In the data rows, 128 means zero.
The table, row by row:
[159, 122, 97, 120, 145, 147, 125, 141, 190, 135, 147, 158, 139, 122, 78, 114, 132, 145, 86, 164, 162, 89, 138, 127, 158, 185, 154]
[185, 64, 64, 195, 115, 91, 110, 98, 180, 108, 140, 197, 40, 93, 197, 159, 89, 119, 66, 178, 162, 154, 150, 119, 117, 138, 108]
[188, 134, 129, 60, 173, 180, 134, 189, 171, 181, 141, 164, 112, 134, 119, 111, 147, 80, 78, 139, 137, 126, 148, 137, 149, 134, 138]
[102, 142, 118, 112, 126, 123, 138, 177, 103, 161, 124, 109, 125, 87, 151, 110, 165, 145, 118, 115, 135, 129, 170, 99, 158, 100, 149]
[148, 147, 144, 99, 75, 101, 103, 138, 120, 129, 178, 114, 118, 97, 92, 164, 168, 135, 121, 174, 157, 149, 126, 166, 108, 109, 168]
[143, 135, 136, 112, 106, 99, 120, 146, 140, 121, 164, 100, 119, 83, 125, 112, 158, 121, 144, 129, 146, 126, 144, 131, 112, 118, 183]
[139, 98, 99, 121, 91, 118, 176, 138, 85, 172, 138, 141, 129, 145, 105, 108, 147, 169, 94, 163, 120, 144, 189, 87, 168, 140, 146]
[131, 151, 115, 136, 111, 91, 104, 96, 95, 144, 147, 104, 89, 51, 131, 177, 95, 112, 146, 87, 174, 171, 152, 192, 102, 105, 139]
[174, 102, 103, 134, 130, 154, 168, 151, 144, 187, 140, 154, 104, 170, 141, 142, 97, 123, 105, 154, 142, 144, 157, 118, 143, 139, 83]
[117, 138, 97, 178, 107, 78, 129, 102, 112, 114, 137, 111, 65, 86, 168, 166, 51, 120, 105, 100, 192, 171, 157, 206, 85, 97, 129]
[161, 128, 112, 123, 105, 137, 186, 163, 133, 207, 151, 145, 119, 180, 115, 129, 155, 125, 121, 139, 147, 142, 168, 124, 155, 138, 95]
[125, 106, 112, 131, 123, 108, 158, 138, 109, 174, 124, 133, 107, 146, 136, 92, 139, 163, 99, 131, 140, 123, 186, 139, 151, 173, 116]
[135, 169, 100, 112, 121, 106, 130, 123, 105, 150, 144, 114, 78, 69, 139, 156, 148, 149, 130, 119, 181, 164, 187, 169, 120, 118, 148]
[127, 154, 119, 93, 90, 107, 127, 165, 114, 136, 178, 131, 125, 136, 96, 148, 199, 186, 124, 171, 111, 135, 135, 137, 114, 136, 178]
[158, 94, 129, 108, 190, 155, 145, 164, 195, 146, 143, 133, 70, 107, 191, 154, 170, 96, 129, 131, 160, 153, 204, 127, 168, 115, 130]
[133, 102, 163, 90, 136, 135, 125, 111, 143, 129, 168, 132, 96, 122, 104, 108, 118, 107, 103, 144, 138, 166, 151, 102, 89, 111, 196]
[136, 121, 101, 115, 59, 82, 120, 131, 120, 186, 123, 87, 150, 124, 108, 107, 147, 205, 116, 95, 130, 112, 127, 167, 155, 153, 131]
[177, 142, 95, 149, 67, 91, 85, 164, 132, 149, 177, 126, 91, 44, 142, 180, 127, 111, 126, 153, 156, 181, 111, 189, 125, 97, 116]
[130, 119, 133, 95, 198, 150, 146, 159, 143, 124, 153, 100, 78, 65, 172, 156, 140, 94, 153, 106, 184, 159, 211, 160, 139, 94, 155]
[144, 94, 136, 102, 94, 123, 133, 132, 122, 147, 153, 128, 123, 141, 106, 106, 126, 170, 81, 145, 133, 125, 155, 124, 126, 149, 153]
[182, 116, 111, 150, 108, 125, 84, 118, 109, 149, 147, 112, 75, 69, 188, 152, 93, 117, 149, 120, 181, 166, 89, 128, 89, 87, 111]
[145, 126, 67, 160, 135, 118, 141, 143, 161, 135, 125, 164, 83, 150, 165, 137, 149, 165, 132, 148, 124, 110, 124, 87, 137, 150, 86]
[183, 127, 122, 123, 89, 118, 156, 180, 121, 183, 167, 169, 97, 125, 127, 125, 115, 98, 76, 170, 178, 176, 171, 167, 144, 122, 99]
[134, 134, 116, 141, 145, 116, 68, 89, 163, 69, 150, 99, 105, 97, 97, 165, 81, 118, 125, 122, 157, 142, 95, 176, 102, 109, 176]
[156, 118, 109, 67, 196, 154, 135, 139, 152, 151, 133, 141, 87, 137, 152, 146, 141, 64, 114, 110, 170, 151, 196, 126, 143, 115, 129]
[182, 107, 137, 68, 134, 154, 96, 96, 143, 129, 161, 136, 130, 138, 76, 134, 110, 111, 70, 171, 169, 143, 132, 147, 92, 143, 158]
[181, 153, 135, 111, 74, 99, 126, 203, 88, 173, 171, 125, 109, 97, 97, 148, 129, 82, 121, 154, 190, 197, 145, 192, 133, 96, 117]
[128, 132, 130, 120, 104, 95, 104, 104, 155, 163, 140, 94, 88, 123, 154, 114, 173, 149, 161, 79, 132, 150, 132, 112, 121, 103, 184]
[160, 89, 106, 174, 161, 89, 135, 131, 211, 147, 148, 143, 30, 90, 198, 125, 157, 142, 120, 142, 164, 163, 175, 78, 157, 111, 122]
[133, 110, 149, 118, 108, 133, 135, 121, 126, 118, 169, 99, 133, 98, 100, 144, 160, 156, 122, 172, 152, 167, 181, 174, 129, 143, 158]
[116, 131, 90, 154, 60, 118, 144, 148, 132, 174, 136, 129, 103, 166, 137, 155, 139, 170, 142, 118, 127, 137, 146, 140, 129, 136, 126]
[167, 146, 134, 131, 67, 106, 89, 139, 119, 144, 153, 81, 111, 60, 120, 164, 149, 113, 143, 95, 161, 181, 124, 178, 98, 64, 174]
[63, 116, 89, 159, 113, 118, 213, 159, 134, 135, 96, 122, 146, 204, 118, 60, 207, 220, 178, 119, 69, 60, 189, 89, 172, 200, 170]
[103, 142, 122, 128, 144, 117, 181, 154, 131, 170, 146, 110, 113, 128, 126, 144, 200, 172, 139, 150, 140, 170, 182, 146, 150, 146, 137]
[195, 126, 128, 119, 89, 125, 111, 141, 127, 190, 155, 103, 115, 107, 113, 172, 114, 108, 96, 121, 169, 179, 128, 187, 136, 121, 130]
[185, 101, 135, 81, 164, 145, 150, 207, 123, 194, 143, 142, 101, 153, 152, 115, 141, 37, 117, 111, 164, 179, 187, 124, 148, 90, 123]
[102, 120, 96, 121, 120, 142, 190, 159, 102, 174, 114, 131, 136, 152, 118, 76, 151, 156, 136, 120, 130, 120, 220, 92, 164, 160, 123]
[167, 103, 85, 148, 103, 124, 195, 167, 121, 197, 157, 163, 100, 136, 142, 133, 109, 101, 88, 166, 188, 175, 219, 179, 151, 139, 100]
[125, 114, 138, 120, 109, 130, 166, 168, 135, 137, 153, 120, 132, 128, 98, 146, 160, 154, 135, 160, 141, 151, 165, 135, 155, 133, 146]
[191, 130, 150, 77, 78, 127, 49, 146, 122, 118, 208, 124, 134, 64, 60, 168, 129, 96, 91, 187, 175, 169, 124, 191, 93, 92, 172]
[136, 121, 134, 85, 144, 131, 134, 116, 166, 126, 155, 137, 93, 152, 131, 135, 181, 159, 148, 140, 113, 112, 150, 106, 130, 122, 171]
[155, 124, 71, 154, 112, 93, 158, 193, 182, 173, 134, 166, 95, 155, 143, 138, 197, 176, 108, 187, 112, 134, 107, 102, 174, 164, 117]
[105, 163, 111, 147, 81, 101, 145, 130, 117, 158, 125, 100, 132, 171, 119, 158, 151, 165, 168, 106, 117, 138, 128, 170, 144, 116, 152]
[171, 138, 102, 141, 113, 138, 92, 103, 131, 153, 143, 113, 106, 100, 148, 170, 95, 140, 140, 126, 152, 152, 100, 142, 114, 114, 101]
[159, 114, 81, 184, 40, 108, 132, 147, 115, 189, 148, 110, 84, 111, 159, 165, 69, 98, 104, 92, 197, 182, 167, 216, 126, 100, 97]
[127, 156, 129, 115, 184, 120, 148, 92, 123, 139, 153, 116, 70, 112, 141, 162, 84, 94, 135, 105, 196, 160, 200, 166, 109, 102, 126]
[131, 145, 101, 136, 48, 90, 115, 165, 68, 169, 174, 102, 150, 40, 101, 151, 160, 155, 136, 121, 153, 163, 143, 177, 143, 94, 131]
[156, 94, 89, 108, 166, 130, 134, 160, 160, 160, 143, 158, 78, 148, 210, 123, 134, 67, 110, 103, 185, 154, 190, 148, 139, 112, 127]
[172, 97, 130, 114, 131, 141, 161, 162, 142, 174, 140, 141, 99, 138, 135, 145, 132, 101, 111, 177, 158, 177, 206, 125, 150, 136, 95]
[123, 106, 121, 83, 133, 118, 116, 115, 131, 132, 137, 112, 128, 141, 147, 104, 142, 149, 116, 100, 123, 109, 154, 118, 123, 141, 174]
[153, 116, 144, 127, 102, 146, 108, 109, 130, 123, 169, 82, 120, 94, 107, 167, 142, 114, 153, 125, 143, 178, 167, 187, 133, 106, 137]
[149, 116, 111, 146, 107, 120, 131, 166, 136, 155, 157, 98, 126, 72, 134, 174, 156, 125, 139, 150, 181, 192, 185, 188, 154, 118, 110]
[174, 126, 81, 182, 90, 111, 75, 93, 145, 138, 131, 118, 68, 75, 173, 192, 89, 106, 139, 90, 152, 165, 112, 155, 124, 100, 93]
[108, 152, 119, 132, 131, 116, 172, 161, 142, 156, 134, 126, 139, 193, 127, 119, 179, 164, 137, 130, 121, 118, 124, 114, 146, 143, 145]
[62, 148, 75, 144, 94, 78, 143, 132, 13, 170, 103, 88, 74, 86, 125, 119, 135, 155, 119, 76, 146, 177, 205, 119, 124, 126, 133]
[119, 141, 93, 187, 52, 105, 109, 126, 119, 118, 138, 107, 87, 108, 149, 162, 55, 111, 119, 99, 183, 165, 124, 212, 115, 81, 127]
[114, 124, 142, 126, 99, 150, 110, 72, 135, 89, 185, 90, 146, 131, 69, 119, 118, 129, 161, 111, 142, 111, 160, 155, 73, 132, 205]
[127, 85, 126, 71, 172, 114, 134, 161, 176, 154, 126, 110, 76, 139, 198, 66, 190, 137, 150, 61, 150, 114, 179, 75, 154, 110, 197]
[138, 112, 97, 139, 104, 97, 117, 166, 136, 146, 157, 130, 101, 95, 138, 134, 155, 165, 112, 142, 135, 143, 123, 143, 144, 148, 142]
[131, 99, 139, 106, 112, 146, 197, 197, 122, 176, 150, 102, 120, 125, 128, 123, 171, 150, 114, 193, 167, 172, 227, 153, 180, 145, 96]
[173, 132, 147, 55, 147, 156, 110, 134, 143, 137, 191, 134, 136, 101, 51, 150, 129, 123, 82, 199, 164, 166, 128, 160, 115, 141, 162]
[189, 112, 101, 106, 161, 163, 159, 143, 147, 188, 133, 144, 90, 154, 181, 140, 96, 76, 119, 120, 174, 158, 169, 115, 142, 103, 90]
[99, 185, 134, 150, 107, 120, 115, 132, 141, 135, 142, 72, 118, 163, 93, 150, 113, 160, 207, 71, 135, 157, 94, 191, 131, 88, 169]
[77, 132, 109, 166, 94, 125, 118, 114, 70, 146, 124, 67, 139, 112, 102, 125, 126, 181, 157, 49, 122, 159, 134, 164, 132, 112, 146]
[130, 141, 127, 117, 91, 103, 136, 162, 120, 164, 140, 133, 124, 147, 123, 136, 158, 158, 140, 126, 131, 126, 114, 137, 143, 132, 150]
[126, 133, 81, 157, 108, 102, 167, 132, 119, 149, 151, 125, 76, 64, 186, 180, 97, 136, 89, 118, 187, 190, 202, 180, 127, 113, 122]
[153, 118, 112, 132, 96, 138, 165, 151, 137, 199, 141, 136, 123, 170, 104, 132, 128, 112, 122, 137, 168, 158, 177, 126, 140, 133, 92]
[110, 128, 103, 153, 116, 124, 179, 177, 180, 174, 111, 136, 104, 148, 143, 140, 201, 192, 141, 164, 124, 143, 159, 91, 177, 158, 110]
[109, 115, 125, 146, 113, 119, 144, 84, 144, 82, 132, 114, 120, 111, 114, 109, 104, 135, 149, 117, 136, 110, 173, 152, 105, 147, 178]
[107, 95, 73, 189, 127, 98, 158, 137, 170, 124, 107, 146, 94, 112, 163, 89, 153, 162, 122, 138, 107, 120, 175, 75, 176, 175, 114]
[114, 149, 126, 112, 108, 117, 136, 166, 117, 153, 159, 120, 119, 115, 137, 153, 178, 155, 140, 139, 133, 145, 147, 140, 140, 123, 133]
[152, 96, 142, 90, 129, 100, 140, 151, 140, 183, 160, 123, 102, 129, 136, 100, 148, 97, 118, 144, 143, 154, 180, 103, 136, 104, 154]
[203, 101, 133, 66, 143, 158, 128, 126, 133, 168, 162, 165, 134, 158, 84, 132, 132, 99, 76, 169, 161, 147, 176, 110, 123, 153, 146]
[213, 118, 134, 36, 187, 169, 115, 183, 175, 199, 165, 170, 138, 139, 103, 110, 152, 71, 60, 170, 166, 140, 156, 135, 147, 127, 145]
[139, 153, 119, 108, 150, 126, 89, 149, 85, 142, 158, 103, 78, 91, 141, 152, 117, 71, 128, 86, 173, 169, 158, 147, 124, 81, 150]
[164, 124, 157, 59, 123, 133, 72, 116, 132, 91, 185, 124, 123, 87, 97, 167, 120, 107, 108, 130, 170, 148, 131, 163, 82, 100, 204]
[135, 162, 122, 112, 144, 101, 119, 132, 163, 127, 138, 125, 147, 146, 87, 123, 133, 162, 130, 132, 144, 141, 94, 166, 114, 137, 148]
[189, 123, 125, 111, 130, 130, 115, 184, 104, 160, 158, 132, 99, 125, 149, 134, 133, 77, 119, 110, 156, 170, 149, 133, 128, 79, 128]
[96, 133, 106, 103, 141, 126, 165, 157, 140, 178, 111, 149, 119, 175, 160, 112, 185, 149, 136, 115, 93, 116, 156, 72, 163, 134, 162]
[134, 150, 123, 133, 106, 114, 136, 121, 126, 149, 118, 106, 104, 126, 148, 153, 125, 163, 152, 106, 125, 147, 151, 145, 130, 126, 155]
[189, 132, 84, 175, 76, 133, 107, 124, 95, 155, 154, 142, 59, 52, 203, 200, 73, 106, 125, 149, 191, 157, 89, 179, 83, 93, 91]
[157, 155, 151, 96, 124, 128, 83, 178, 140, 119, 172, 95, 111, 90, 128, 153, 144, 84, 151, 108, 178, 158, 116, 191, 120, 59, 179]
[105, 128, 124, 123, 116, 126, 170, 178, 129, 142, 140, 98, 145, 136, 128, 116, 178, 187, 134, 141, 123, 127, 165, 140, 166, 141, 140]
[86, 139, 114, 162, 95, 109, 119, 104, 82, 147, 120, 87, 141, 121, 114, 130, 127, 179, 145, 82, 134, 155, 159, 145, 135, 92, 153]
[177, 99, 99, 148, 151, 130, 156, 160, 189, 180, 147, 166, 71, 122, 150, 139, 140, 122, 81, 178, 143, 168, 193, 117, 165, 144, 63]
[104, 151, 132, 146, 120, 112, 137, 143, 114, 129, 129, 101, 131, 146, 87, 108, 105, 144, 151, 122, 128, 163, 143, 152, 128, 110, 133]
[165, 99, 75, 159, 91, 82, 106, 163, 152, 150, 147, 148, 89, 96, 161, 104, 157, 183, 106, 161, 130, 121, 136, 114, 162, 162, 105]
[182, 139, 91, 185, 69, 85, 82, 131, 171, 180, 161, 111, 76, 50, 143, 196, 113, 116, 130, 106, 143, 182, 135, 203, 135, 97, 102]
[132, 85, 110, 158, 162, 96, 129, 93, 202, 116, 123, 114, 58, 128, 171, 69, 150, 128, 149, 108, 130, 106, 175, 64, 124, 151, 188]
[122, 84, 107, 157, 77, 102, 155, 135, 119, 148, 154, 119, 79, 93, 197, 146, 134, 154, 108, 151, 190, 189, 198, 166, 117, 92, 133]
[85, 109, 95, 147, 66, 116, 154, 138, 68, 172, 102, 104, 127, 127, 164, 83, 144, 228, 126, 111, 98, 120, 158, 79, 161, 169, 115]
[209, 130, 123, 71, 115, 153, 148, 202, 146, 202, 171, 157, 125, 140, 66, 128, 155, 85, 68, 194, 184, 173, 164, 157, 158, 135, 113]
[154, 149, 151, 107, 69, 77, 70, 198, 84, 149, 165, 83, 99, 58, 125, 133, 164, 94, 135, 119, 166, 176, 98, 168, 105, 79, 171]
[167, 150, 111, 158, 73, 143, 99, 122, 100, 146, 139, 94, 101, 75, 168, 191, 68, 118, 160, 93, 175, 166, 96, 174, 101, 94, 95]
[134, 120, 102, 157, 110, 115, 136, 155, 127, 121, 147, 140, 92, 124, 151, 131, 64, 121, 106, 133, 177, 175, 146, 194, 107, 123, 114]
[155, 136, 125, 128, 118, 125, 161, 129, 129, 150, 165, 146, 107, 164, 108, 116, 82, 97, 94, 138, 170, 152, 162, 182, 136, 112, 113]
[126, 108, 150, 111, 132, 139, 105, 106, 137, 77, 154, 113, 137, 120, 104, 125, 132, 126, 150, 146, 138, 123, 164, 147, 90, 147, 185]
Each row is a mix of 3 hidden patterns, all the same size, taken from one set. Each row also carries a little noise. Patterns get numbers from 0 up, as they first appear below.
Further rows, each followed by the numbers of its patterns, largest weight first:
[192, 127, 116, 126, 135, 126, 84, 123, 166, 163, 147, 146, 104, 100, 106, 143, 140, 141, 89, 147, 152, 133, 114, 137, 141, 141, 109] 0 1 2
[132, 139, 138, 95, 198, 123, 87, 115, 180, 122, 140, 93, 70, 113, 186, 92, 138, 70, 158, 66, 144, 148, 142, 113, 118, 70, 210] 3 4 5
[121, 116, 121, 126, 140, 115, 89, 55, 110, 98, 161, 128, 79, 76, 128, 168, 88, 123, 115, 127, 173, 149, 173, 168, 77, 129, 152] 6 7 8
[132, 123, 145, 104, 117, 92, 104, 129, 141, 136, 158, 94, 106, 67, 143, 99, 169, 117, 160, 109, 152, 151, 158, 122, 116, 108, 205] 5 9 10
[150, 127, 98, 188, 103, 125, 113, 76, 129, 117, 122, 98, 116, 96, 177, 161, 74, 138, 190, 68, 165, 125, 142, 161, 97, 117, 122] 11 10 2
[141, 153, 117, 111, 104, 105, 173, 201, 136, 191, 159, 165, 138, 166, 98, 137, 196, 149, 113, 167, 120, 149, 154, 135, 173, 137, 120] 12 9 13
[177, 133, 122, 105, 126, 151, 97, 149, 146, 181, 133, 101, 95, 117, 154, 169, 129, 53, 149, 45, 170, 167, 169, 166, 138, 89, 144] 2 3 13
[165, 152, 83, 172, 116, 134, 78, 68, 115, 150, 144, 109, 63, 57, 216, 230, 40, 116, 151, 82, 186, 179, 129, 181, 74, 68, 98] 11 2 7
[167, 125, 115, 135, 118, 140, 181, 164, 137, 196, 141, 156, 83, 177, 154, 134, 136, 146, 118, 154, 126, 150, 158, 123, 139, 148, 105] 13 12 11
[163, 83, 135, 124, 101, 152, 142, 138, 100, 107, 184, 118, 106, 52, 108, 181, 115, 146, 103, 185, 192, 187, 213, 222, 124, 106, 162] 14 6 8
[117, 119, 92, 165, 52, 93, 160, 139, 130, 177, 134, 138, 106, 145, 153, 153, 129, 179, 130, 119, 139, 144, 135, 152, 152, 128, 108] 12 8 2
[148, 116, 139, 84, 154, 147, 84, 104, 163, 127, 163, 118, 100, 101, 157, 156, 134, 82, 147, 87, 156, 154, 160, 143, 98, 86, 178] 3 6 2
[98, 132, 102, 165, 97, 127, 184, 120, 156, 137, 101, 106, 139, 180, 105, 102, 176, 185, 177, 87, 113, 93, 154, 109, 158, 154, 175] 12 10 2
[160, 127, 132, 117, 102, 134, 158, 182, 133, 161, 157, 132, 125, 113, 116, 101, 131, 106, 126, 149, 152, 139, 175, 158, 153, 134, 121] 13 9 10
[144, 88, 80, 127, 88, 112, 210, 169, 111, 203, 161, 156, 96, 171, 150, 123, 92, 126, 42, 150, 158, 141, 200, 150, 155, 174, 87] 13 8 15
[116, 120, 119, 117, 89, 84, 132, 146, 95, 167, 141, 104, 122, 137, 152, 86, 166, 170, 140, 120, 121, 124, 137, 119, 132, 123, 172] 15 5 16
[144, 146, 131, 121, 71, 100, 120, 196, 77, 142, 165, 127, 122, 101, 100, 141, 187, 125, 132, 145, 148, 152, 99, 169, 131, 96, 134] 9 12 16
[148, 116, 80, 171, 102, 111, 152, 137, 133, 173, 141, 188, 72, 129, 187, 150, 87, 115, 57, 153, 180, 162, 169, 166, 134, 143, 96] 8 13 1
[155, 89, 62, 206, 141, 128, 151, 101, 216, 110, 104, 150, 77, 101, 199, 127, 89, 139, 148, 125, 133, 86, 150, 101, 142, 140, 107] 1 10 11
[134, 102, 138, 73, 166, 154, 118, 108, 113, 131, 149, 125, 96, 106, 137, 120, 150, 96, 140, 120, 146, 134, 171, 102, 129, 107, 184] 3 6 17
[121, 151, 113, 151, 138, 114, 93, 116, 151, 92, 123, 96, 120, 126, 134, 135, 60, 114, 173, 95, 145, 126, 94, 169, 99, 103, 158] 4 11 10
[114, 161, 121, 126, 70, 100, 143, 192, 83, 171, 135, 133, 127, 113, 113, 120, 197, 177, 133, 162, 139, 152, 137, 130, 166, 134, 151] 9 12 17
[75, 88, 96, 143, 78, 104, 172, 134, 76, 161, 106, 119, 88, 117, 180, 88, 133, 182, 113, 99, 130, 152, 202, 111, 137, 137, 146] 17 8 5
[115, 161, 130, 162, 97, 107, 97, 84, 140, 103, 143, 68, 142, 124, 101, 149, 72, 114, 198, 56, 149, 134, 124, 211, 94, 91, 187] 2 4 10
[141, 136, 93, 136, 64, 76, 101, 180, 98, 166, 148, 135, 109, 51, 130, 128, 181, 174, 104, 162, 144, 160, 134, 129, 159, 115, 102] 9 17 1
[144, 95, 111, 116, 94, 120, 118, 96, 122, 101, 162, 154, 95, 127, 130, 160, 100, 165, 91, 174, 162, 147, 148, 144, 97, 134, 170] 6 8 12
[113, 145, 89, 164, 75, 90, 160, 176, 106, 172, 123, 139, 102, 162, 135, 136, 150, 152, 131, 134, 115, 150, 130, 137, 142, 130, 129] 12 16 8
[98, 116, 91, 147, 94, 115, 146, 151, 124, 147, 102, 134, 91, 120, 163, 132, 107, 151, 101, 104, 144, 145, 165, 124, 142, 127, 126] 8 17 3
[156, 94, 113, 106, 180, 129, 91, 99, 174, 139, 125, 92, 33, 95, 226, 112, 117, 97, 159, 76, 157, 140, 145, 76, 67, 78, 164] 5 11 3
[63, 118, 130, 152, 103, 127, 158, 112, 86, 97, 110, 93, 151, 121, 82, 64, 147, 180, 141, 121, 121, 87, 209, 106, 123, 172, 182] 17 10 6
[188, 88, 114, 141, 157, 144, 168, 188, 170, 191, 149, 169, 76, 128, 149, 154, 131, 90, 103, 178, 151, 172, 212, 132, 182, 145, 72] 13 1 14
[93, 99, 119, 110, 143, 74, 134, 97, 111, 146, 140, 82, 87, 90, 176, 87, 167, 175, 139, 85, 127, 144, 200, 71, 103, 110, 188] 5 17 7
[181, 146, 132, 71, 162, 157, 101, 151, 169, 163, 143, 146, 113, 128, 137, 131, 145, 104, 82, 129, 159, 135, 127, 137, 124, 136, 123] 0 3 11
[128, 78, 46, 185, 94, 82, 135, 129, 175, 192, 133, 154, 68, 116, 203, 94, 132, 187, 91, 149, 147, 130, 150, 121, 167, 179, 95] 1 15 8
[116, 98, 129, 105, 179, 117, 123, 91, 146, 145, 136, 95, 50, 100, 157, 117, 148, 116, 121, 82, 158, 151, 221, 120, 110, 106, 175] 5 7 13
[122, 111, 116, 137, 102, 135, 130, 99, 146, 59, 162, 122, 127, 112, 113, 102, 102, 136, 139, 130, 142, 92, 172, 151, 83, 131, 190] 10 6 8
[134, 110, 89, 146, 78, 118, 180, 161, 91, 185, 127, 168, 103, 145, 161, 114, 100, 141, 74, 152, 166, 161, 193, 153, 145, 158, 91] 8 13 17
[128, 134, 119, 71, 207, 139, 151, 131, 154, 134, 126, 133, 61, 112, 201, 140, 147, 114, 131, 66, 166, 132, 215, 122, 126, 122, 153] 3 7 12
[104, 152, 122, 167, 110, 135, 135, 114, 158, 93, 119, 93, 144, 144, 105, 108, 102, 136, 185, 76, 143, 90, 158, 184, 104, 123, 189] 10 4 2
[185, 123, 97, 121, 133, 145, 91, 130, 143, 160, 131, 109, 88, 100, 159, 169, 108, 85, 161, 76, 155, 156, 120, 166, 115, 71, 137] 2 3 11
[123, 151, 134, 143, 132, 119, 124, 123, 142, 138, 147, 100, 118, 145, 85, 141, 79, 97, 150, 105, 149, 156, 134, 186, 104, 96, 136] 4 13 2
[124, 131, 133, 127, 167, 134, 121, 146, 168, 109, 142, 101, 127, 136, 155, 113, 124, 102, 161, 93, 158, 118, 148, 125, 129, 117, 161] 3 10 4
[93, 147, 136, 155, 152, 125, 166, 167, 120, 115, 144, 69, 134, 95, 99, 116, 134, 166, 165, 141, 147, 190, 183, 186, 150, 106, 147] 14 4 17
[137, 145, 123, 139, 97, 125, 140, 183, 109, 147, 135, 112, 133, 126, 100, 114, 125, 93, 140, 114, 155, 137, 141, 129, 137, 116, 125] 16 10 13
[163, 126, 137, 104, 177, 154, 134, 170, 161, 145, 138, 114, 78, 86, 214, 155, 140, 100, 168, 131, 187, 151, 174, 144, 133, 88, 132] 3 14 11
[180, 105, 111, 139, 115, 99, 82, 135, 163, 107, 174, 147, 69, 65, 141, 163, 129, 118, 79, 161, 160, 168, 126, 158, 122, 114, 130] 1 9 6
[142, 112, 103, 145, 141, 110, 182, 176, 171, 156, 137, 148, 82, 175, 161, 142, 185, 179, 127, 143, 119, 128, 147, 112, 168, 162, 98] 12 1 14
[169, 117, 130, 91, 172, 156, 76, 103, 151, 114, 155, 127, 99, 100, 162, 155, 117, 95, 135, 106, 164, 142, 135, 114, 92, 105, 153] 3 6 11
[114, 156, 108, 154, 105, 87, 100, 127, 103, 99, 131, 99, 126, 117, 108, 136, 99, 88, 139, 103, 149, 166, 92, 157, 111, 79, 139] 4 16 1
[101, 108, 102, 165, 82, 115, 165, 145, 110, 142, 125, 131, 103, 111, 153, 134, 119, 156, 117, 143, 139, 147, 174, 155, 152, 138, 108] 8 17 14
[176, 119, 120, 143, 176, 157, 110, 136, 153, 158, 141, 121, 60, 78, 225, 184, 114, 79, 147, 120, 172, 158, 160, 140, 108, 77, 114] 11 3 14
[138, 139, 107, 143, 92, 125, 107, 142, 94, 187, 139, 84, 149, 107, 83, 143, 134, 140, 121, 86, 136, 162, 146, 159, 146, 121, 121] 2 17 0
[142, 114, 142, 103, 95, 99, 97, 82, 130, 114, 147, 73, 105, 96, 144, 138, 130, 113, 165, 77, 151, 161, 153, 143, 74, 90, 189] 2 5 6
[118, 117, 127, 98, 128, 127, 139, 132, 152, 139, 138, 133, 127, 156, 117, 116, 174, 142, 137, 139, 124, 132, 144, 113, 139, 142, 169] 12 6 3
[115, 113, 114, 171, 70, 123, 179, 179, 100, 155, 147, 118, 125, 89, 160, 132, 139, 166, 97, 164, 174, 171, 187, 184, 156, 117, 112] 14 8 15
[197, 120, 141, 111, 92, 133, 93, 87, 130, 128, 192, 113, 117, 117, 83, 145, 100, 94, 101, 138, 165, 172, 186, 166, 89, 95, 150] 6 13 2
[132, 137, 101, 155, 120, 120, 128, 153, 164, 110, 122, 107, 129, 110, 138, 104, 126, 131, 157, 141, 130, 105, 168, 126, 149, 169, 145] 10 1 9
[134, 120, 141, 135, 97, 127, 147, 153, 114, 155, 145, 84, 154, 92, 120, 142, 153, 174, 143, 141, 136, 170, 197, 181, 181, 134, 119] 14 15 2
[158, 128, 73, 177, 74, 120, 119, 107, 120, 169, 143, 124, 85, 86, 171, 185, 65, 127, 100, 107, 159, 162, 136, 186, 109, 104, 87] 8 2 11
[189, 137, 119, 99, 115, 133, 113, 137, 132, 193, 134, 90, 107, 127, 139, 144, 138, 56, 155, 66, 161, 180, 175, 173, 132, 94, 131] 2 13 3
[130, 146, 137, 125, 154, 130, 133, 109, 133, 115, 148, 94, 104, 141, 112, 141, 66, 108, 151, 99, 159, 184, 158, 198, 112, 98, 131] 4 13 7
[168, 113, 80, 157, 149, 120, 126, 141, 184, 160, 133, 155, 78, 143, 155, 133, 94, 90, 104, 160, 160, 166, 151, 121, 151, 126, 89] 1 13 4
[142, 137, 134, 95, 171, 128, 114, 132, 147, 131, 132, 111, 72, 86, 161, 160, 133, 92, 121, 103, 178, 160, 177, 159, 117, 103, 144] 3 7 9
[127, 124, 96, 125, 166, 135, 144, 138, 166, 104, 126, 149, 97, 125, 182, 102, 120, 89, 154, 68, 153, 111, 200, 134, 141, 117, 179] 3 10 8
[108, 114, 102, 94, 159, 147, 145, 171, 122, 154, 121, 94, 128, 105, 156, 107, 182, 124, 144, 108, 146, 146, 193, 112, 156, 122, 146] 3 17 14
[125, 149, 121, 118, 151, 116, 155, 97, 123, 146, 123, 120, 86, 118, 135, 131, 94, 109, 128, 120, 166, 153, 199, 139, 123, 145, 124] 7 13 10
[151, 124, 101, 138, 30, 71, 130, 181, 105, 163, 164, 116, 115, 89, 133, 130, 141, 175, 84, 151, 167, 147, 142, 191, 135, 142, 131] 9 15 8
[168, 139, 133, 117, 115, 111, 138, 188, 119, 172, 151, 130, 112, 141, 99, 139, 105, 94, 116, 167, 160, 168, 152, 170, 123, 104, 126] 13 9 4
[118, 85, 87, 148, 108, 118, 153, 138, 100, 152, 121, 149, 105, 103, 204, 116, 116, 135, 97, 100, 149, 148, 173, 122, 138, 137, 138] 8 17 3
[133, 138, 130, 129, 90, 115, 137, 160, 133, 169, 141, 121, 115, 123, 113, 151, 166, 158, 137, 116, 134, 136, 137, 147, 149, 132, 141] 12 2 9
[169, 135, 125, 107, 137, 138, 109, 146, 141, 174, 160, 101, 101, 118, 167, 168, 119, 59, 163, 71, 167, 169, 165, 164, 124, 80, 130] 2 3 13
